(in the rows, 128 means zero)
Turns, then the turns between two rows, first turn first; the first pair answered
turn J_623:
[135 127 163 128 121  96 129 108 108 137 133 120 130 126 100 146 153  99
 115 113 161 151 132 140 176 108 109] => [103  90 154 134 162  88 114  91 112 112 143 130 118 149 112 136 107 141
 141 150 138 118 118 132 127 133 163]
[ 64 126 140 122 125 141 125 128 132 123  96 113 162 106 135 127 148 123
 112 148 116 134 139 162 135 160 121] => [ 71 144 128 123 117 132 119 120 131 117 103 123 179 104 133 114 153 139
 117 138 107 125 138 160 112 151 135]
[107 126 160 129 158 139 145  97 140 126 139 109 116 154 124 162  69 151
 161 161 136 128 114 115 133 170 151] => [162 201 135 128 102 113 159  97 144 119 134 121 158 147 115 167 123 148
 151 120 118 145 138  96 126 125 146]
turn J_103:
[179 124  98 121 140 133 120 140 120 117 144 157 138 118 118  98 138 100
 120 126 129 121 126 140 101 108 139] => [163 119 110 116 151 135 119 126 129 106 128 147 151 115 129  99 127 105
 119 138 108 118 136 143  97 129 152]
[ 94  77 142 114 153 160 121 149 132 155  94 101 140  96 132 110 135 109
 105 141 121 132 127 172 145 180  90] => [ 86  85 144 115 144 155 135 151 133 163 105  94 132  97 131 119 143 113
 107 132 126 139 123 171 164 179  83]
[201 140 122 126 121 126 113  97 129 123 139 177 122 129 141 132 102 108
 152 108 144 125 155  99 102  86 154] => [195 136 122 120 126 125 106  77 134 114 130 168 137 127 143 123  96 105
 150 128 132 121 163  99  97  99 164]
turn J_315:
[136 121 147 122 152 143 132 135 123 125 128 126 104 128 119 131 120 124
 137 128 133 132 132 130 142 137 125] => [145 118 124 124 153 136 125 142 120 122 132 149 110 130 124 117 124 134
 142 136 122 127 125 134 115 119 141]
[127  92 133 135 175 123 122 108 120 127 146 133  65 156 137 154  73 143
 163 143 160 112 100 112 111 123 158] => [182 120 103 117 138 128 104 109 118 108 123 162 141 114 144 113 105 114
 134 139 118  96 159 138  60 107 179]
[169 123 171 148 125 128 138 129 136 162 149 134 125  97 103 143 113  87
 149  96 130 137 150 135 126 178  98] => [141 107 136 154 135 120 139 141 124 161 177 152  96 125 101 150 110 126
 185  95 148 130 105 110 116 154 122]
[143  72 134 148 128 132 133  99 172 114 139 146  78 141 148 119 119 101
 110 116 144  92 139 135  99 141 126] => [147  64 120 147 125 126 129 100 163 110 138 152  81 138 139 115 128 115
 110 117 138  96 146 136  98 141 132]
turn J_88:
[189 145  97 132 118 128 122 122 102 120 145 146 148 120 114  95 115  90
 142 103 124 117 163 133 107 103 120] => [180 132  96 139 109 138 126 135 102 136 146 146 124 125 109 105 129  79
 141  91 152 128 141 137 126  94  93]
[142 151  82 112 104 102 127 134 136 102 142 132 207 111 130  84 181 171
 132 106 124 101 118 147 106 116 145] => [177 142 149 104 106 125 121 121 147 119 112  96 197  80 140  89 164 111
  96 112 143 118 150 164 136 138 103]
[105  83  88 109 127 136 116 132 106 141 148 135  98 132 135 125 117 130
 135 130 138 123 104 140 141 119 102] => [124  98  93 106 136 136 109 105 119 122 136 140 136 131 154 109  93 136
 139 149 115 111 132 137  98 134 140]
Then:
Each pair is 2 to 3 turns apart.
[ 68 120  96 103  92 114 125 146 103 102 113 144 189  99 126 105 166 159
  97 151  88 119 127 156 122 133 139] => [ 50  91 126  96  98 127 125 159 111 121 113 115 146  97 122 118 155 125
  78 149 124 132 118 168 157 154  91]
J_88, J_623, J_88
[ 90  81 108 117 135 152 125 123 105 144 142 116  90 132 131 141 136 117
 104 133 149 150 111 159 146 101 111] => [ 92 104  67 121 119 141 116 127 103 130 130 139 132 122 132 122 160 139
 115 133 115 139 122 162 111  88 138]
J_315, J_315, J_88
[149 137 111 154 130 119 134 157  95 137 137 151 168 122 131 130 162 130
 129  75 143 147  91 139 147 128 117] => [139 138 121 156 130 128 128 157 100 142 139 139 153 125 132 138 158 134
 125  76 158 151  85 138 164 142 104]
J_315, J_315
[205 124 161 129 138 117 116  92 134 163 112 112  94 114 142 110 123  62
 108 107 159 127 155 151 122 134  94] => [189 134 125 141 125  95 133 107 123 166 156 128  58 147 128 140 129 101
 144  82 175 136 106 111 146  94  98]
J_315, J_623, J_623
[101 158  43 175  91 110 141 141  99 128 133  76 167 155  97 145 175 193
 129  73 119 169 139 156 125  86  94] => [ 83 150  84 179 104 110 148 131 108 142 130  47 148 160  99 162 163 178
 123  69 144 182 135 159 154 108  66]
J_315, J_315
[ 75 114 157 130 152 125 118 127 127 136  97  90 117 124 154 108 126 121
 113 156 105 110 128 170 135 173 119] => [ 64  89 142 129 156 131 129 153 118 140 115 104  85 128 139 115 129 127
 119 146 128 109 102 162 146 147 116]
J_315, J_88, J_88
[162 130  71 131 137 128 110 143 110  82 142 186 153 129 100 108 138 151
 135 123 106 120 122 139  68  70 184] => [109  58 116 126 186 148 109 148 106  88 137 167  97 133 115 107  87 142
 122 154 140 110  94 160  84 113 165]
J_623, J_623
[118 136  66 129 100 111 136 158 108 134 151 156 126 137 108 128 173 156
 135 103 143 129  96 124 131  78 137] => [138 163  85 124 113 119 116 130 123 111 121 149 191 120 128 106 156 158
 131 137  98 105 143 124  88 115 171]
J_315, J_623, J_623
[169 137 112 116  97 117 143 120 134 124 117 144 135 125 130  95 146 105
 113 104 121 138 155 102 114  81 132] => [166 140 149 121 118 123 141  90 147 120 111 118 142 133 154 110 107 123
 131 126 106 140 173  83 105 118 146]
J_315, J_88, J_88
[146 178 150 148  92 117 148  99 151 152 146 101 100 138 130 153 110 117
 141  79 149 174 118  99 159 127 105] => [150 170 135 159 113 113 142  80 156 131 160 121 105 153 141 153  82 157
 168  98 125 158 125  81 122 122 149]
J_88, J_88, J_315
[150 144 101 136 109 110 142 130 120 139 126 136 137 115 115 127 159 119
 119 100 130 132 123 147 135  90 123] => [157 155 117 142 130 110 133 103 128 121 134 132 146 130 130 124 112 142
 139 124 104 116 136 127  98 110 162]
J_315, J_315, J_88
[122  86 147 122 168 157 133 135 112 136  95 111  95 110 141 116 106  95
 121 163 150 105 130 155 138 152 126] => [122  88  98 121 150 154 136 159  87 130 104 133  93 101 120 105 140  98
 117 142 150 105 122 158 137 114 120]
J_315, J_315, J_88
[130 143 175 149 178 127 125  63 173 129 121  85 120 119 127 147 106 123
 161 136 164 142 167  88 149 157  99] => [162 182 100 150 147 103 125  89 145 117 140 137 143 116 123 145 156 151
 184 102 148 136 159  66 117  82 127]
J_315, J_623, J_88
[157 214 173 152  82  93 152  98 152 131 119  98 167 128 151 136 120 146
 140 124  96 145 157  75 146 168 125] => [118 184  93 153  79  90 161 147 120 133 165 137 120 157 126 143 155 187
 165  93 128 147  90  63 151 104 128]
J_88, J_315
[194 171  92 116 103 119 127 119 117 110 147 169 161 119 130 122 133 134
 147 107 104 121 151 103  87  88 170] => [126 124 196 126 156 136 141  86 149 134 143  92 103 151 148 163  68 136
 151 142 139 134 131  96 154 179 132]
J_315, J_623, J_103
[120  85 103 107 160 150 107 153 109 105 106 171 135 105 134  92 121 133
 121 155 104  92 141 173  76 120 153] => [ 99  96  92  98 120 148 115 178 102 125 102 162 148 101 119  96 173 128
 100 124 110 112 132 185 113 110 117]
J_315, J_88, J_315
[ 95  98 148 102 139 135 152 138 135 189 161 104  92 135 114 152 137 106
 129 107 184 162 100 144 154 122  93] => [109 132 143  96 108 131 148 137 137 186 131  96 138 112 118 136 171  90
 107 103 164 173 134 160 152 124  84]
J_88, J_315, J_88
[ 75 159 160 117 109 146 128  99 157 141  64  86 135 142 165 146 119 126
 126 116 131 148 147 117 145 174  78] => [ 59 142 139 129 138 135 125  94 146 119  92 111 120 168 169 149  91 180
 163 134 122 121 121  99 109 167 136]
J_103, J_623
[ 85 102 107 119 126 136 132 169 123 134 126 140 106 128 111 112 165 130
 114 129 148 141 115 154 144 125  90] => [ 65 104 136 137 151 129 135 134 139 126 129 117 107 156 127 126 105 160
 136 151 138 130 115 128 132 155 128]
J_88, J_315, J_315
[175 190 133 129  58 111 158  79 164 147 142 128 178 109 145 170 144 167
 109  63 132 163 194  89 174 127  82] => [ 38  64 133 125 156 133 136 103 150 133 168 130  93 143 146 175  81 238
 145 118 151 120 105  93 162 171 117]
J_623, J_88
[ 43  87 147 112 169 148 135 143 125 137 139 107 105 145 128 106 113 141
  97 125 151 118 101 137 135 165 129] => [ 69  76 126  91 156 156 128 164 105 129 127 138 117 120 125  82 141 120
  78 123 149 110 118 159 117 140 124]
J_315, J_623, J_623
[147 123  92 121 100 113 119 150  79 158 119 172 114 137 101 137 154 110
 138 109 146 125 130 125 147  82 119] => [139 141  93 133 116 102 113 115  94 133 120 166 145 159 115 136 127 158
 164 135 111 108 136 109 109 102 167]
J_315, J_315, J_88
[ 68  79 181 123 172 142 113 106 145 132 100  98 105 127 150 145  78 163
 131 182 133 120 123 141 121 173 133] => [ 67  75 154 106 125 139 123 154 127 157  95 108  92  97 124 136 158 119
  87 135 163 140 108 174 160 125  71]
J_315, J_315, J_88
[122 118 180 122 149 134 106 115 166 114  76 101 134  80 160 103  96 132
 111 158  97 110 133 165  92 164 131] => [115 106 125 126 158 125 102 129 148  98 103 136 133 100 147 101  98 182
 138 147  94  97 105 149  56 131 174]
J_315, J_315
[144 119 117 111 103 142 131 164 108 135 119 139 141 107 112 116 155  98
 103 110 137 136 131 150 136 113  76] => [ 97 149  93 125  91 120 143 164 104 129 137 128 154 139 109 129 159 161
 133 115 119 140 106 126 133 119 104]
J_88, J_315, J_88
[135 208 118 143  67 114 139 133 133 120 137 112 154 160 108 142 150 181
 153  71 110 125 140 100 153 143 133] => [130 183 113 144  67 117 148 146 125 124 157 118 116 170 102 147 159 181
 159  60 136 133 116  92 166 119 121]
J_88, J_88, J_315
[155 104 173  98 136 155 119 143 122 134  86 120 130  84 127  94 129  54
  69 139 136 104 177 175 125 149  82] => [105 106 195 139 134 138 153 122 133 166 128  76  68 139 122 153 103  94
 120 116 188 137 109 115 194 158  57]
J_623, J_623, J_315
[128 122 142 107  87 185 131 127 146 124  94  96 192  98 105  90 107  66
  76 148 128 120 163 209 138 167 161] => [145 200  83 140  34 143 166 130 143 130 140 109 203 143  87 128 144 125
 130  92 130 152 123 145 156 111 181]
J_315, J_88, J_623
[123 158 171 137 141 125 128  91 153 123 119  90 127 132 142 158  98 137
 145 147 121 145 136 107 150 173 152] => [163 170 155 130 143 120 124  80 144 107 120 114 140 124 148 147  98 134
 147 150 110 132 151 101 110 149 181]
J_315, J_88, J_623
